One turning vector, and how many ticks it has turned
The counts run from 0 to 193.
0 -30 -16 -48 26 39 -46 25 -26 0 -20 -15 14 -8 43 15 -5 -25 -7 28 18 6 -6 -35 21 -50 -3 -30 -5 12 -16 -6 21 -13 3 -2 41 27 -5 -4 2 -43 -21 -11 20 -18 15 -8 19 2 14 -32 -20 42 -12 27 -37 -50 -24 0 -5 7 -18 -28 -32 -20 4 -42 -8 -10 -19 -12 -31 22 19 9 17
83
15 -38 -45 -28 10 19 -65 29 -24 2 -18 -10 12 -21 18 -2 -14 -19 -8 37 34 -7 -10 -30 10 -54 -8 -22 7 11 -8 -28 17 -10 6 4 29 -1 -4 17 -26 -20 -17 -12 26 -2 28 -20 22 37 17 -51 -13 30 -3 -18 -12 -18 -26 -6 -16 10 -1 -8 3 -8 -5 -63 -7 0 -18 -30 -23 10 29 -8 55
103
-22 -23 -38 -44 9 22 -47 16 -10 -9 -20 -13 -2 -15 49 14 -11 -12 15 37 10 6 -19 -42 21 -37 1 -23 -31 29 -8 -9 23 -24 -6 -10 30 17 -17 17 -46 -32 -4 -15 35 -1 25 6 31 13 29 -33 -34 34 -7 7 -17 -35 -10 -1 -29 1 -8 -28 2 -24 2 -45 -8 -17 -5 -8 -33 14 24 11 43
73
-18 -10 -37 -40 18 13 -47 27 -16 -3 -10 -10 -5 -13 44 19 -17 -9 22 18 13 -2 -19 -46 27 -39 -3 -24 -18 34 -11 -16 31 -21 -6 -2 36 21 -15 19 -44 -32 4 -19 40 -1 25 4 25 14 30 -28 -25 38 -4 3 -25 -33 -12 0 -26 1 -3 -25 -6 -29 -5 -52 -2 -14 -2 -12 -33 8 21 7 45
188
-24 -27 -30 -46 14 23 -52 28 -10 0 -15 -8 -14 -8 28 31 -22 -15 12 8 14 -6 -3 -37 20 -30 5 -19 -17 33 -8 -13 31 -16 -13 3 32 12 -13 30 -31 -22 -7 -19 33 -11 22 12 19 22 30 -30 -30 54 -10 -5 -6 -32 -9 -10 -24 4 -2 -11 -5 -32 1 -58 1 -17 -16 -20 -38 17 26 16 29
187
12 -41 -29 -53 -4 23 -52 14 -5 6 -2 -8 16 1 40 9 6 -27 -13 29 41 11 0 -37 -6 -60 -7 -25 -5 -4 -7 10 4 -10 15 -11 41 -9 -20 -18 7 -37 -22 -8 21 -13 22 -16 42 11 18 -34 -20 35 -3 20 -34 -44 -27 -6 2 12 4 -23 -4 4 1 -45 -14 4 -17 -10 -25 32 30 -7 16
132
-13 -20 -33 -50 3 26 -51 27 -1 -3 -5 -7 6 -21 57 10 -15 -16 9 36 21 8 -33 -32 21 -42 4 -22 -23 17 -12 -4 16 -32 9 -8 24 2 -17 19 -19 -39 -14 -14 47 4 28 1 42 4 24 -29 -32 24 -4 5 -27 -25 -26 3 -15 10 -11 -25 -10 -33 4 -47 -20 -10 -1 -14 -26 4 22 -3 35
74
-1 -31 -36 -69 2 19 -40 14 -8 6 -5 -10 4 -23 45 7 -6 -18 6 42 25 5 -7 -26 3 -48 3 -39 -11 5 -9 3 19 -34 8 -11 38 -4 -5 6 -16 -41 -17 -14 47 5 26 -14 34 8 23 -39 -25 30 0 14 -39 -32 -23 0 -14 2 -1 -33 -4 -25 19 -35 -19 -15 -3 9 -13 6 32 0 39
149
15 -33 -42 -43 19 18 -54 19 -33 12 -14 -15 7 -7 12 9 2 -18 -1 24 24 -3 14 -43 -2 -57 -9 -34 6 11 -3 -13 26 -4 2 2 53 20 -5 -14 -25 -28 8 -18 13 -21 22 -18 15 32 22 -42 -9 41 -2 6 -31 -44 -12 -8 -21 0 13 -25 6 -2 -10 -53 -3 -6 -17 -9 -19 22 39 -2 44
130
-19 -32 -27 -51 1 29 -57 30 3 2 -13 -5 -11 -5 37 35 -20 -26 0 8 27 0 -5 -33 20 -32 11 -16 -20 16 -13 -1 21 -16 -6 4 29 -9 -16 32 -8 -25 -26 -17 31 -7 26 3 30 7 27 -25 -31 60 -13 -2 -4 -36 -17 -12 -15 10 -12 -7 -12 -31 4 -56 -4 -13 -21 -31 -45 22 26 16 9
186
6 -32 -32 -28 17 31 -54 42 -18 -5 -13 -8 19 -19 37 1 -4 -20 -21 31 33 2 -27 -43 22 -47 -13 -36 -5 5 -17 -5 17 -14 21 -5 34 9 -5 2 -4 -29 -13 -13 28 -13 26 -14 44 4 13 -35 -17 36 -5 -1 -36 -23 -36 1 -17 8 -19 -17 -24 -14 -3 -42 -19 4 -16 -23 -22 2 23 -10 42
79
-8 -21 -30 -43 14 8 -52 20 -21 1 -4 -15 -11 -2 22 25 -13 -19 18 12 26 -7 15 -41 12 -51 4 -25 -9 25 3 -24 32 -11 -14 3 38 3 -17 8 -33 -33 -12 -22 30 2 18 -6 4 29 29 -38 -16 57 -6 4 -14 -43 -5 -8 -11 5 13 -14 -1 -2 4 -72 10 -15 -12 -13 -31 32 30 18 27
112
-6 -27 -21 -49 5 18 -55 27 -13 6 -1 -5 -13 1 26 28 -13 -28 3 11 35 -5 17 -28 14 -53 15 -25 -4 12 -2 -12 24 -14 -13 5 38 -18 -15 15 -9 -28 -29 -18 31 -4 18 -4 12 20 25 -36 -21 62 -7 6 -11 -40 -16 -13 1 8 7 -6 -14 -4 11 -66 2 -7 -21 -24 -31 34 31 14 9
111
-5 -23 -49 -37 6 13 -52 22 -11 5 -6 -11 6 -14 38 6 -7 -9 9 27 20 3 -24 -51 7 -38 -12 -30 -8 18 -13 3 20 -22 9 -7 36 17 -15 9 -42 -27 14 -21 34 -11 27 -7 41 22 25 -31 -22 21 -2 1 -33 -27 -20 1 -37 4 4 -26 5 -27 -15 -40 -20 -8 -3 -9 -25 1 28 -12 54
166
12 -41 -38 -52 -2 20 -64 24 -18 25 0 -9 0 4 9 25 -8 -21 -9 2 32 0 13 -37 -10 -41 -9 -19 15 -1 -11 14 19 -7 3 6 41 -1 -12 16 -18 -20 -3 -26 22 -17 29 -16 20 33 21 -33 -6 45 -5 -4 -18 -43 -14 -11 -31 6 9 -9 11 -15 -20 -61 -8 -5 -16 -21 -36 26 40 2 25
41
20 -34 -32 -56 11 15 -48 40 -10 14 7 -8 8 -9 18 22 -9 -30 -9 20 44 -2 4 -25 1 -58 6 -35 21 -8 -16 -5 19 -19 10 4 50 -14 -1 8 14 -24 -15 -14 35 -7 21 -28 28 18 22 -37 -5 40 -3 -5 -33 -28 -27 -1 -1 8 6 -8 -13 -18 3 -57 -12 1 -22 -21 -18 5 30 -5 24
128
-9 -42 -24 -32 -2 30 -59 23 -27 1 -31 -9 1 -10 34 10 -10 -19 -9 33 24 -7 3 -30 20 -44 -11 -20 -26 8 11 -18 12 -9 -11 -9 23 -8 -13 10 -33 -33 -34 -18 27 -1 33 -11 21 23 19 -38 -27 51 -5 1 -6 -37 -14 -7 -19 1 -13 -15 -6 2 11 -51 -4 -9 -20 -13 -43 27 33 19 31
85
-15 -30 -35 -42 3 32 -49 25 7 -15 -16 -4 1 -10 52 15 -9 -25 1 40 30 2 -21 -39 27 -51 8 -21 -26 17 -13 -9 8 -21 7 -4 31 -11 -15 6 0 -28 -32 -6 34 -6 22 1 44 2 27 -39 -39 40 -8 0 -12 -25 -29 -11 4 14 -10 -15 -10 -11 15 -47 -12 -6 -23 -26 -25 16 27 1 25
97
-2 -38 -61 -40 4 20 -60 16 -1 -5 -13 -12 6 -5 21 10 -3 -17 3 32 28 1 -6 -54 -5 -41 -2 -21 -9 14 -14 3 14 -8 14 -2 41 1 -14 1 -30 -11 12 -18 15 -21 22 -7 42 32 27 -43 -26 31 -7 -7 -18 -27 -13 -16 -28 6 9 -24 25 -9 -11 -41 -12 -5 -21 -17 -19 16 43 -9 51
143
-3 -31 -23 -58 5 28 -42 20 -13 9 -2 -6 7 5 44 26 -2 -19 4 5 15 12 7 -43 0 -43 -3 -29 -2 5 -20 22 24 -13 4 -5 44 19 -19 -9 -1 -38 -4 -22 22 -24 14 -2 32 3 17 -23 -19 43 -8 34 -42 -63 -13 -5 -17 5 -2 -32 -16 -23 -6 -42 -11 -9 -10 -5 -32 30 25 9 13
158
-22 -32 -26 -52 12 33 -48 33 0 -2 -16 -9 -8 -1 36 38 -12 -27 -5 8 22 6 -1 -42 19 -31 4 -23 -16 22 -19 7 26 -10 -2 4 36 3 -13 18 -1 -24 -12 -19 20 -23 23 10 36 6 21 -25 -35 62 -18 4 -13 -35 -17 -14 -13 6 -15 -14 -14 -25 2 -46 -6 -12 -30 -27 -35 21 30 17 10
71
-9 -41 -41 -69 12 32 -41 27 3 5 -16 -9 -4 -2 23 33 -1 -27 -8 21 25 3 10 -35 2 -40 16 -36 0 8 -23 11 23 -18 8 6 53 -8 -1 4 12 -19 -13 -15 25 -27 18 0 37 13 23 -37 -32 53 -14 3 -22 -31 -15 -13 -8 2 -9 -17 -4 -25 13 -30 -11 -14 -33 -12 -15 14 37 4 18
146
-2 -27 -51 -55 2 13 -52 24 0 11 -2 -10 1 -17 36 12 -12 -13 12 28 21 2 -23 -32 0 -37 -1 -21 -7 14 -14 1 18 -29 10 -1 28 5 -11 20 -40 -27 11 -20 45 0 30 -4 39 26 31 -36 -20 23 2 -3 -24 -28 -21 2 -34 4 6 -25 11 -35 -7 -47 -21 -9 2 -10 -24 3 31 -10 52
51
13 -52 -37 -50 -12 28 -69 13 -19 19 -11 -8 3 3 19 14 -8 -20 -17 16 32 3 11 -36 -13 -45 -15 -13 -3 -3 -11 15 13 -4 4 -2 29 1 -15 7 -24 -19 -3 -19 14 -18 27 -16 30 31 17 -34 -15 40 -8 3 -12 -45 -18 -5 -35 3 5 -19 18 -12 -18 -54 -11 -4 -17 -13 -40 30 39 5 28
156
6 -39 -39 -51 10 35 -47 16 -17 3 -22 -8 22 -17 42 3 0 -19 -15 39 13 9 -15 -40 7 -44 -13 -34 -9 8 -25 8 15 -17 18 -6 38 22 -9 -6 -10 -36 -3 -8 26 -18 27 -10 41 9 13 -35 -22 16 -4 17 -40 -38 -23 -3 -25 1 -10 -35 -1 -22 -5 -30 -18 -5 -16 -1 -23 4 30 -4 45
56
-1 -37 -16 -45 -3 17 -54 39 -16 9 -16 -10 -3 -17 37 15 -12 -24 -13 22 36 -4 -5 -29 17 -42 -13 -31 -20 -8 8 5 12 -19 -2 -15 32 -21 -9 19 -19 -36 -29 -21 36 1 36 -15 35 6 19 -28 -18 58 5 2 -20 -28 -31 1 -27 0 -8 -18 -17 -1 10 -50 -18 -3 -4 -7 -39 8 38 9 22
62
-13 -27 -25 -47 -5 33 -53 19 7 -2 -4 -4 3 0 59 26 -14 -23 3 22 26 13 -19 -35 16 -45 6 -14 -22 11 -18 10 13 -18 2 -4 25 0 -25 22 -4 -36 -26 -14 37 -5 25 -2 40 -1 24 -26 -36 42 -12 15 -21 -39 -25 -4 -11 16 -15 -17 -15 -28 0 -52 -8 -6 -12 -18 -39 31 22 8 4
185
16 -43 -31 -46 -9 11 -64 35 -10 18 8 -4 1 -3 21 20 -5 -26 -11 6 45 1 2 -30 -4 -49 -10 -25 6 -16 -7 18 11 -15 6 -5 33 -25 -16 15 -6 -26 -16 -27 34 -9 35 -21 36 17 20 -30 -10 47 3 -4 -24 -32 -28 -5 -19 7 5 -8 -6 -5 -9 -58 -17 2 -8 -21 -32 13 40 -4 17
40
-2 -25 -45 -36 14 14 -52 29 5 -10 -3 -2 13 -10 42 5 2 -26 0 33 41 4 -20 -50 19 -54 -2 -30 -5 11 -20 -1 14 -13 23 -3 46 -6 -17 -4 5 -20 -3 -8 26 -10 15 -8 52 13 24 -39 -20 32 -7 1 -31 -19 -33 -11 0 19 6 -11 -12 -2 -6 -47 -16 4 -19 -33 -15 12 23 -22 36
4
1 -15 -43 -61 9 7 -45 26 -3 13 19 -6 -1 -5 35 27 -9 -13 22 -3 30 2 -11 -43 -3 -50 8 -30 10 16 -18 5 30 -25 10 4 46 11 -21 12 -15 -27 12 -22 38 -6 19 -6 32 18 30 -28 -12 32 -2 11 -39 -42 -21 -2 -10 11 18 -16 -2 -37 -14 -56 -10 -10 -4 -14 -20 12 23 -13 33
140
-8 -35 -41 -63 12 22 -41 11 -20 2 -21 -17 2 -20 33 12 -5 -13 8 40 12 2 5 -35 5 -37 3 -33 -18 16 -9 -7 25 -24 -1 -5 42 7 -1 -2 -34 -31 -6 -19 33 -7 22 -3 28 24 25 -45 -23 34 -4 9 -26 -35 -3 -4 -25 -10 1 -39 13 -18 14 -33 -8 -23 -9 11 -11 11 36 7 49
148
